128 stands for zero in the data rows.
Each row has a hidden score. How much does it go up from the first row of each pair to the second? 10 means little or no change, 20 a big rise and 0 a big fall. The score is a weighted sum of the row's numbers plus the product of two more (or one squared), each taken from its middle value.
[108 112  98 142 101 134  97 170 123 152 157 121 133 129 168 130 128 144
 146 116 168]
[133 147 156  93  95 153  83 109 134 143 141 105  91 118  74 125 124 162
 145 115 121]: 1
[135 169 109 119  92 120 127 118 132 128  92  93 107 130 100  95 136 140
 131 123 119]
[192 143 187 121  87 118 108 180  48 174 142 144  36 158 107  78 144 153
 179 179 170]: 11
[112 133 143 128 159  75 136 138 126 156 145 164 125 130 151 139 114 112
 128 149 128]
[113 116 111 111 114 120 102 107 148 136 124 142 124 173 143 152 116 111
 116 141 141]: 11
[112  66 160 126  76 135 106 111 115 149 109 176  74 173 100 135 102  71
 124 114 109]
[115 106 135 130 117 157 106 136 131 127 113 139 130 164 116 133 117 105
 113 105 108]: 10
[ 90 102 130 161 116 177 104 105 170 112 132  84 110  95  99 167 121 138
 125 134  92]
[174 111 110 166 146 135 137 149 150 127 137 106 159 127 185 138 168 186
 139 167 156]: 12
[128 100 149 132  84 137  90 177 102 136 130 140  98 150 150 109 149 115
 122 116 138]
[137 103 187  95 115 129 140 179  89 164 119 140  96 104  91 134 102 112
 148 148 117]: 7
[153 123 188 110  99 114 113 179  73 170 132 128  84 134  92 101 134 143
 162 164 139]
[174 106 151 159  92 210 107 160  74 111 113 153 100 132 119  86 136 175
 163 130 164]: 13
[134 112 105 150 105 170 140 105 172 104 125 106 130 111 122 147 164 147
 122 144 157]
[ 70 174  61 111 137 139 106  77 125  31 150 125 198 148 175 139  84 135
  88  74 137]: 11
[122 153 109 135 135 155 143  83 167  94 114  82 158  91 124 127 116 139
 137 113  80]
[118 123 108 118  96 117 127 103 185 145 123 102 126 126  70 137 128 112
 126 117  89]: 13
[105 138  99 115 175 110 144 111 147 100 120 134 168 127 171 119 113 135
 110  97 151]
[136 135 135 130  55 187  86 150  63 151 114 161  69  96  79  99 151 125
 145  96 107]: 13
[114 157 150 114 177  91 162 125 121 109 138 127 144  82 120 122 125 138
 144 152 152]
[155 152 119 134 152 128 114 191 106 140 165 133 121 123 148 128 108 204
 171 154 180]: 13
[140  84 179 139 112 113 124 131  98 163 138 174  93 115 100 129 135  70
 111 134  98]
[173 163 122  74  93  94 122 146  81 143 129 104  92 202 113  56 184 165
 176 162 174]: 12
[176 124 177 113 113  81 134 184  99 188 141 132  88 142 132 102 154 153
 144 163 160]
[ 69 191  40 119 199 114 121  88 137  41 154 134 204 162 167 138 110 130
 108  82 132]: 11
[113 120  83 146 114 205 145  96 148  62 103 120 193 128 135 117 107 116
 113 121 121]
[142 129 169 115 155  93 146 133 114 146 118 146 126 121 135 110 113 107
 127 139 120]: 8
[140 109  83 168 133 186 128 143 136  74 150  91 145 139 171 137 177 172
 144 174 182]
[105 151 123 111 155 126 110 105 139 101 130 151 181 164 161 130 139 104
  81 102  87]: 15
[180 115  95 154 102 151 183 155 132  90 137  92 114 158 148 114 185 189
 179 215 167]
[113  91 124 162  73 195 125 107 140 123 113 144 143 110  82 151 153 151
 147 156 119]: 11
[122 213 101 103 100 110  99 129 130 113 125  89 128 148 124 106 158 150
 125  87 121]
[119 117 139 138 169  97 155 110 180 123 132 115 160  99 100 135 101 120
 124 139 111]: 15
[156 116  82 164 149 189 129 115 138  67 114 116 160 125 150 162 155 153
 162 147 141]
[139 113 121 131  83 185 107 123  85 151 133 101  91 124 119  86 143 167
 160 137 188]: 11
[103 134 113 130 154 134 127  94 159 115 112 134 179 151 145 167 106  77
  63  77 125]
[126 151 129 108  52 150  93 154 102 152 155 129  87 136 106 111 148 166
 148 119 175]: 4
[147 185 151 109 195  75 149 145  84 133 129 124 158 110 165 102 105 193
 148 176 185]
[192 104 115 143 106 141 122 178 125 144 132  93 104 176 142 145 175 136
 140 157 177]: 15
[159  81 116 184 106 215 168 118 122  79  99 100 160 125 125 133 176 161
 149 182 186]
[129 118 134 154  84 195 107 130  90 129 134 129 121 127 101 117 142 145
 141 129 110]: 5
[185  72 134 165  63 168 102 193 121 177 135 133  89 142 117 135 192 122
 120 155 137]
[139 187  90 128 183 125 183  73 119  53 142 109 172 119 140 111 146 189
 152 115 162]: 14
[145  91  98 180 100 182 154  67 201  85 115  93 146 119  98 173 148 116
 123 142 134]
[154 126 111 133 113 138 113 119 123 138 160 148 123 162 150 139 121 107
 110 139 140]: 7
[115 103 155 125 101 126 128 114 124 149 140 148 103 165 109 116 118  75
 112 111 105]
[118 119  94 126 147 107 137 110 168 124 129 126 165 148 160 140 153  94
  91 122 112]: 10
[ 62 128  85 119 109 163  94  73 156  60 146 167 169 117  54 154  65  89
 129  82  81]
[154 124 168 123 114 114 110 176  86 165 139 140  94 132 118  93 122 135
 133 160 159]: 6
[136 122 122 155  84 176 140 146  91  86 111 122 109 139 106 120 177 164
 156 160 137]
[130 109 100 130 128 112 138 111 115  76 141 168 145 200 157 109 118 136
 135 148 165]: 13
[ 79 146 100 134 129 153 101  75 153  89 125 148 174 157 133 150  69 109
 132 103  95]
[ 90 179 159  93  82 132  84 125 131 133 136 124  80  93  46 137 104 129
 130  60  62]: 7
[130 147 125 127 141 107 131 125 153 177 123 117 116 113 129 114 138 106
 124 112  87]
[144 104 102 147 109 159 154 137  90 119  94 107 121 106 113  95 133 165
 148 140 128]: 10
[135 124 203 113 111 125 128 179  66 172 143 178  43 108  48 108 128 119
 153 150 109]
[120  66 152 140  68 172 106 160  99 152 129 167 107 134 134 109 106  89
 117 124 119]: 12
[132 116 142 140 166 116 162 139 133 123 110 144 176  78 137 147  95 130
 133 136 119]
[112 133  94 132 127 187 151  65 137  63 113 122 175 142 116 113 136 109
 128 136 123]: 16
[107 150 148 139 145  96 136 122 131 146 108 139 124 121 133 129 121 115
  97 117 114]
[144 107  98 161 151 155 115 148 147 136 119 115 143 128 165 147 165 123
 117 147 141]: 14
[106  78 187 116  61 135 106 132  92 161 127 184  81 164  93 101  95  76
 107  92 107]
[103  85 149 128 113 148 140 110 162 116 112 161 168 139 141 163 120  66
 108 128  87]: 9
[110  95 144 122 107 128 117 135 119 147 104 183 109 160 128 119 114  71
 111  95 102]
[160 133 113 164 145 138 162 133 221 163 111  62 147 104 159 179 193 122
 109 139  99]: 8
[136  87 119 155 116 162 144 137 100 116 127  97  92  96 110 102 116 164
 150 152 166]
[175 137 115 143 154 115 129 183 182 140 112  86 149 142 164 143 193 155
 125 167 137]: 10
[ 77 107 161 124  80 108 126 153 128 159 116 163 107 150  92 115 106  65
  79 119  95]
[122  82 105 166 113 172 113 123 198 110 124  89 131 102  79 159 103 127
 155 137  98]: 15
[132 165 106 124  98 134 133 122 126 102 149 139 105 158 130 109 143 146
 158 133 133]
[192  97 119 161 106 181 137 176 103 112 117  89 132 156 132 124 182 171
 206 202 196]: 10
[171 138 178 116 146 107 125 159 112 151 118 130  73 125 115 128 132 142
 146 156 135]
[107 177  69  98 116  62 109  84 176 100 156 115 149 158 124 122 127 150
 122  65 129]: 13
[132 114 190 103 115 127 120 159  97 157 125 169 101 119  76 131 127 106
 128 153 102]
[139  93 141 122 137 115 119 136 138 166 117 136 107  93 153 139 139  97
 117 122 102]: 8
[142 172 148 130 180 100 160  95 143 131 119 107 138 117 128 137 116 131
 133 142 120]
[120 127 111 114 149  58 132 105 155 151 141 139 136 107 131 148  93 122
 129 107  99]: 15
[ 84 147  89 113 195 108 126 102 120  85 153 140 166 120 155 129  87 145
 116 109 125]
[150 104 149 132  99 131  91 176 157 168 116 129  70 105 111 162 131 124
 121 133  95]: 10
[158 137 162 122 133 127 123 175  63 156 156 127 112 132 129  75 138 194
 167 159 175]
[ 30  90  81 122 115 136  70  73 206 153 129 151 132 109 122 189  73  53
  56  24  47]: 15
[ 89  94 125 121  80 177 121 103 125 134 129 141 109 142 109 130 112  87
 110  99 107]
[134 115 102 121 118 143 112 145 122 126 131 141 109 139 159 126 125 134
 132 124 138]: 16
[147 106 121 132 130 122  96 153 111 162 140 110 100 110 125 135 134 158
 144 139 150]
[122 118 156 116 118 126 116 123 129 142 130 156 130 133 133 131 108  94
  92 113 108]: 7
[175  99 101 172 116 121 134 151 185 141 135  48 142 147 176 152 198 140
 143 172 165]
[ 91 107 150 139 148 119 132 127 111 139 139 166 129  89 106 118 111 117
 135 118 119]: 6
[118 147 171 119 153 111 157 114 157 159 115  89 133  84 118 158 113 117
 121 146  89]
[173  54 145 162 116 169 102 174 143 172 125 118  85 147 119 152 196 136
 126 168 154]: 17
[ 85 110  83 138 147 154 140  60 155  53 108 116 191 159 139 129  98  80
 114 102  86]
[160 152 123 111 107 116 129 154 104 111 155 100  97 169 140  73 193 170
 161 160 186]: 7
[119 192 120  84 102 106  91 107 145 150 155 105 100 123  97 116 118 152
 105  62 112]
[108 154  90 113 178 122 128 105 140  77 149 132 163 104 138 100 109 159
 142  90 122]: 10
[ 69 148  92 106 115 165 116  68 141  84 154 153 138 116  62 126  62 117
 128  43  76]
[119 128 143 117 146  96 170  96 150 180 111 131 138 128 129 145 123  96
 110 126  95]: 5
[139 165  96 102 167  77 127 124 162 133 122 134 131 114 135 149 130 127
 109 110  92]
[146 101 157 133  85  94 122 142 121 203 116 138  58 112  74 144 141 117
 141 109  91]: 11
[201  98 138 142  94 148  96 192 156 177 122 118  96 136 155 158 162 143
 143 165 182]
[ 73 124 123 138 173 152 145 127 117  81 116 169 173 102 139 134  82  93
 125 114 135]: 6
[ 84 132 113 129 193 129 149 107 157  89 142 152 203 120 157 156 109 109
 102 133 104]
[149 124 147 113 159  83 133 131 103 133 110 150 126 122 146 107 126 141
 110 122 134]: 13
[ 93 116  94 129 160 137 151 104 131  69 129 168 158 132 143 139  94  90
 106 101 173]
[ 78  98  92 131 130 113 129  69 168  84 145 161 154 135  72 154  88  77
 113 105  85]: 14
[166 127 145 135  91 183 103 172  72  99  91 105  98 148 125  94 146 173
 145 148 182]
[148 143 165 124 168 102 172 165  64 127 136 156 119  78 105 106  94 151
 158 159 135]: 9
[ 84 150  85 112 129 142 101  74 137  92 126 141 130 123  95 153  84 126
 116  89 110]
[ 66 128 122 124  74 142 106  91  82  84 108 185 109 133 105 108 103 105
 108  73 108]: 10
[150 117 121 135 155  92 127 119 143 157 130 120 110 128 157 138 148 131
 107 102 108]
[ 91 170 141  92  93 124  88 109 118 146 135 134  82 127  53 126 131 110
 137  90  91]: 8
[ 89  99 159 127  69 126 104 114 118 181 103 165 108 143 113 114  87  57
  89 117  97]
[119 110 112 145 140 104 155  86 122  81 124 144 155 166 145 114 123 115
 137 151 185]: 8
[163 140 182 117 128 107 138 181 103 159 147 120  83 152 139 111 133 147
 145 176 152]
[141 101 167 138  83 130 140 184  94 164 119 150  83 116  89 121 122 100
 134 160 120]: 11
[125 153 127 105  99 112 116 111 145 122 122 126 130 142  86 130 121 137
 130  87 102]
[139 135  95 142 113 178 130  49 166 119 107  90 120 117 110 138 154 119
 141 134  99]: 7
[ 95 158 108 111 163 119 122 102 155 113 134 136 171 131 158 116 100  89
  99  89 138]
[155  95 123 146  86 108 102 164 124 200 149 135  81 113 109 124 163 138
 147 153 134]: 16
[123 197  80 146 169 142 165 106 132  54 110 108 172 127 173  80 136 164
 114 112 173]
[162 167 161 100 146  80 167 140 104 167 161 120  96 136 133 126 168 168
 151 173 161]: 9
[119  94 171 131 104 121  97 160 107 197 141 153  85 117 105 115 180  94
 129 152 130]
[156  83 122 164 149 138 137 153 130 118 114  95 169 109 158 149 139 135
 117 137 111]: 13
[ 66  50  93 134 101 102 115 110 189 185 112 177 156 141 138 158 119  33
  43  70  74]
[102 219  74  96 129  87 106  81 148  93 128 102 164 137 146 112 154 158
 123  68 112]: 10
[ 84 110  75 133 146 178 164  79 143  75 107 102 172 115 106 146 107 107
 127 125 152]
[136 200  67 123 194 127 135  98 117  70 133 111 192 101 143 121 108 184
 116  91 139]: 15
[120 112 130 135 136 144 112 116 153 136 126 115 152 125 137 172 114 101
  82 112 112]
[114 141 175 100 166  63 140 131 122 106 147 134 157 117 145  93 114 129
 122 148 125]: 9
[173 155 178 102 122  86 121 184 108 151 136 109  90 130 114 119 140 133
 159 162 156]
[150 134 121 141 174 111 138 150 141 154 142 123 137  82 147 127 122 149
 127 126 153]: 11
[ 95 158 131 120 161  94 141 122 143 111 126 147 176 142 145 135 105  90
  61 114  95]
[ 88 114 108 133 165 153 118  95 125  97 105 162 182 141 177 122 102 104
 108 109 132]: 10
[164 136  99 148 128 132 130 139 165 137 124 101 172 146 175 151 202 120
 114 122 141]
[116 105 130 139 102 143 125 134 110 125  99 163 137 179 151 114 115  73
  77 120 136]: 7
[130 139 122 120 124 169 128 137  42  86 148 144 140 187 176  99 117 165
 157 140 204]
[ 85  98 127 120 118 114 117 141 174 161 101 146 162 147 125 154  96  68
  90 107  79]: 9
[ 97 177  92 131 146 136 129 102 119  78 120 134 154  89 128 117 100 173
 131  99 148]
[182  91 121 150 104 125 116 146 164 153 121  69 123 153 160 134 203 154
 120 169 143]: 13
[122 167 144 101 211  81 171 142 129 108 132 115 159 117 155 127 106 161
 123 126 135]
[102 105 172 122 102 146 117 158 122 132 117 174 106 146 113 121 126  80
 109 109 115]: 9
[200 118 117 169 124 194 109 164 125 133 169  75 111 135 136 128 186 173
 137 155 190]
[ 90  99 103 135 154 164 133 107 108 104 123 191 168  90 130 141  59  70
 108 112  96]: 6
[129 147 115 111 117 113 145  80 143 134 102 110  94 150 100 123 138 150
 133 131 155]
[166 155 105 129 144 119 130 170 144 173 133 107 102 114 135 134 153 144
 114 138 138]: 10
[171  99 157 123 156 114 117 164  91 137 143 130 112 121 140 123 130 157
 168 162 183]
[149 131 107  82  97 107 115 129 106 126 155  96  78 188 125  92 178 163
 167 128 154]: 12
[124  93 128 127 143 126 109 121 173 121 103 119 151 139 144 156 125  93
 101 140 127]
[117 170 152 113 184  97 153 155  92 116 147 132 141 130 127  95  75 171
 135 127 161]: 9
[ 81 109  90 121 125 146 122  73 134  70 125 146 179 136 118 126 120 119
 109 105 112]
[105 137  87 125 102 131 145  61 185 137  96  89 132  93 104 123 139 106
 101  99  87]: 8
[194 113 133 175 128 131 149 169 181 169 119  64 115 157 187 161 191 126
 135 182 148]
[105 122 139 107 140 112 119 116 126 159 112 160 130 155 141 123 122  50
 111 110 104]: 11
[125 117 112 118 104 121  98 167 114 137 132 139 124 169 157 131 145 126
 134 127 148]
[194 110 118 158 132 105 137 157 179 149 107  87 125 144 167 133 216 115
 111 157 142]: 7
[144 121 225 109 106 116 123 172  86 164 150 157  81 100  74  94  85 119
 170 151 117]
[130 101 156 132 143 101 109 131 133 164 142 127  83  85 127 143 121 118
 116 114 110]: 11
[ 84 106  95 138 161 151 104  86 221 166 121 103 135  82 103 180  82 106
  96  68  80]
[122 158 110 117 175  88 131 110 143 143 145 118 138 120 148 140 113 139
 100 113  84]: 9
[ 81  92 124 119  81 176 109 125  92 111 148 173  96 109  89 119  71  91
  94  91 114]
[104 128 128 125 120 143 116 147 116 114 146 162 127 150 166 155 119 136
 133 137 146]: 11
[140 129 189 101 126  97 131 162 111 153 117 156 109 115 122 118 133 148
 125 173 142]
[116 107 168 134  87  95 136 164  96 162 126 175  78 103  48 132 103 101
 148 131 114]: 11
[155 153  95 162 153 147 143 113 136  49 131  87 164 126 183 127 147 176
 145 149 164]
[163  83 203 126  87 121 136 164  90 152 123 177  78 129  97 111 143  93
 155 153 132]: 12
[147  77 116 176 141 143 124 132 198 149 103 109 135 120 161 169 170  96
  76 140 112]
[101 182 117  85 117  96 103 116 136 129 147  86 134 146 140  77 134 153
 100  70 123]: 11
[108 161  86 130 158 130 125 114 102  90 124 100 159  79 129 105 132 183
 165 119 139]
[ 75 143  99 112 113 116 118  89 136  85 147 151 140 132  96 126  81 116
 132  88  89]: 9
[187 112 101 162 135 145 118 184 137 141 130  72 127 148 198 145 177 151
 138 165 170]
[ 85 131  96 113 181 147 136 117 161 109 137 104 175 123 187 121 116 145
 118 111 139]: 2
[129 146  87 130  87 157 142  88 116  80 151 120 142 155 125 109 108 126
 160 131 149]
[163  75 156 160  59 141 105 170 115 162 102 152  61 163 114 146 194 121
 144 145 160]: 6
[118 114 121 136 139  97 133 125 153 168 122  88 119  96 119 154 145 113
 102 113 117]
[129 112 122 146 143 135 163 109 122 135 112 108 141 110 104 110 148 143
 145 136 160]: 14
[ 87 128 109 137 155 111 139 113 138 109 137 131 149 139 154 149 132 118
  80 111 120]
[154 110  78 160 173 135 139 153 138 119 137  75 154 121 182 131 144 154
 135 167 171]: 17
[148 162 151 113 202  90 154 130  96 120 162 122 169  80 167 119  93 182
 147 151 147]
[152 121 174 127  91 125 113 186  69 175 150 126  60 118  88  90 137 156
 175 173 186]: 11
[128  94 194 119  94 138 122 183  98 171 136 170  62 123  74 119  92 117
 148 156 124]
[134 129 142 118 140  95 144 136 140 150 127 115 101 125 112 135 118 127
 134 128 128]: 12
[ 97 135  85 135 148 166 142  55 144  64 124 134 165 136 149  97  75 108
 107 102 120]
[175 216 121 116 120 121 140 119 107  92 112 103 105 132 107  84 172 154
 138 105 132]: 14
[ 98 164  81 104 144 162 132  89 130  88 140 102 168 139 142 121  98 128
 132  95 160]
[166 100 100 176 120 152 150 112 198 137 111  59 138 117 154 196 181 118
 120 135 104]: 10
[141 147 164 120 168  81 144 149 132 145 130 150 141 111 114  94 123 126
 144 146  94]
[158 112  93 164 165 154 148 159 148 128 138 109 130 123 173 154 178 159
 137 166 168]: 6
[109 136 148 121 154 116 153 126 128 133 112 152 128 111 118 113 114  83
 116 140 106]
[159 155 161 114 140  69 165 147 112 125 128 140 146 144 125 123 162 128
 127 133 115]: 19
[156 118 197 124  78  81 133 153  82 209 119 170  45 115  63 112 125 104
 157 142 120]
[165  88 104 174 139 182 147 124 117 116 133  87 161 148 166 136 156 192
 165 183 201]: 9
[ 57 121  91 157  82 138 119  43 202 129 115 128 112  59  29 173 117  99
 142  64  42]
[122  90 175 125 113 151 107 150  81 163 148 177  66 104  70 140 116 137
 129 122 103]: 10
[144  97 199 121 116 119 137 165  99 163 121 156 108 108  76 159 121  96
 173 178  95]
[188  93 135 184  84 199 141 174  76  92 135 103  84 165 129 113 181 169
 168 202 222]: 9
[105 129 121 124 149 114 135 117 155 112 116 142 180 163 156 157 121  71
 109 106  98]
[136  74 109 157  96 219 122 127  77  97 140 124 133 126 144  93 117 155
 165 145 191]: 12
[126 139 192 122 127 122 119 155  92 159 125 157  92 126 110 126 107 122
 155 159 118]
[ 87  93 117 122 117 117 143 108 143 115 108 164 143 142 131 133 103  81
  96 113  99]: 12
[111 108 101 137 114 140 112 143 150 142 125 158 145 152 167 150 134  79
  85  81 122]
[ 90 167  87 105 110 106 127 110 121 110 127 108 111 149 121 111 126 127
 125  85 106]: 14
[195 122 115 148 140 129 115 165 169 151 133  86 135 155 176 143 187 148
 125 162 142]
[157 102  95 165 166 143 141 139 185 126 132  75 164 108 166 180 175 152
 143 185 162]: 7
[178 112 133 145 152 148 153 141 186 160 110  78 132 116 138 159 184 112
 132 140 100]
[129 122 152 119 148  69 161 110 143 129 122 160 163  92 130 141 125 114
 128 125 105]: 6
[139 110 157 130  95 122 129 150 128 176 120 155  91 132 118 158 144 105
 113 121  97]
[ 97 138 106 142 108 164 129  70 151 122 120 132  92  66  54 136  87 117
 137  82  61]: 13
[104 102 157 126 119 145 129 132 173 117 120 164 146 131 115 147  85  71
  91 116  98]
[ 87 161  86 111 161  78 130  89 148  92 148 192 185 163 174 110 101 113
  94  98 121]: 7
[ 93 161 111 108 153 109 130 105 166  83 101 141 170 165 167 117 119 105
  81  76  96]
[130 226  95  85 152 103 106  98 137  96 139  95 136 129 115 113 134 146
 111  84  90]: 13
[ 83 104 113 123  99 184  91 105 120  93 128 175 152 136  86 147 106  98
 112  94  96]
[137 136 126 116 222  80 168 141 108 126 159 116 168 129 155 124 107 168
 151 161 175]: 7
[170  41 112 164 120 178 188  92 139  84 102  86 152 155 132 129 168 151
 148 197 202]
[137 125  79 169  90 190 148 103 148  85 122 112 114 102  77 179 137 145
 161 121 123]: 1
[117 151 137 115 156 124 140 148  96 138 126 107 143 112 166 111 107 157
 131 158 124]
[ 81 117 112 139 157 139 125 118 114 100 135 146 152 115 160 119 108  99
 107 130 138]: 10
[170  85 120 166 118 119 143 144 186 152 104 107 147 151 137 169 187  96
 104 153 126]
[101 136  99 130 124 176  96  71 134  63 134 149 150 112 108 139  92 128
 113 115 125]: 7
[123 130 131 129 192  85 165 117 178 129 117 115 166 100 143 141 105  87
 134 121 116]
[115 111 180 111 134 113 128 134  98 154 132 174  70 104  92 119 104 102
 118 130 106]: 8
[166 136 145 118 114 106 144 114 123 111 120 126  89 173 100  96 160 131
 153 150 134]
[138 124 127 117 151 102 124 149 151 152 124 153 108  69 114 163 135 125
 115 107  78]: 6
[ 72 165  70 114 131 131 136  59 127  57 154 134 173 141 113 117  81 135
 133  85 130]
[ 59 107  88 124 145 123  96  98 156 141 115 164 157 114 141 135 113  58
  70  76 104]: 11
[142 134 167 110 153  85 144 153 106 152 110 140 103 128 133 109 138 107
 111 139 122]
[158  91 120 149  85 201 112 154  97  98 142 133 129 124 111 118 160 175
 157 199 178]: 11
[142 174 142 117 155  74 151 145 122 127 123 124 140 115 137 108 114 135
 124 137 139]
[ 94 152  91 120 191 123 134 100 176 109 133 116 187 117 179 129 129 124
 121 135 147]: 10
[137 110 110 137 133 101  98 156 131 156 158 114 106 111 129 114 169 158
 144 108 140]
[ 99 127 134 100  78 134  71 112 177 162 107 117 107 102  56 131  98 106
 129  79  74]: 10
[ 75  91  76 158 116 186 115  63 242 126  95  62 165  75 130 208 137  95
 104  95  93]
[143 165 161 115 168 101 142 156  72 115 148 150 125 107 144 103 104 147
 156 174 150]: 9
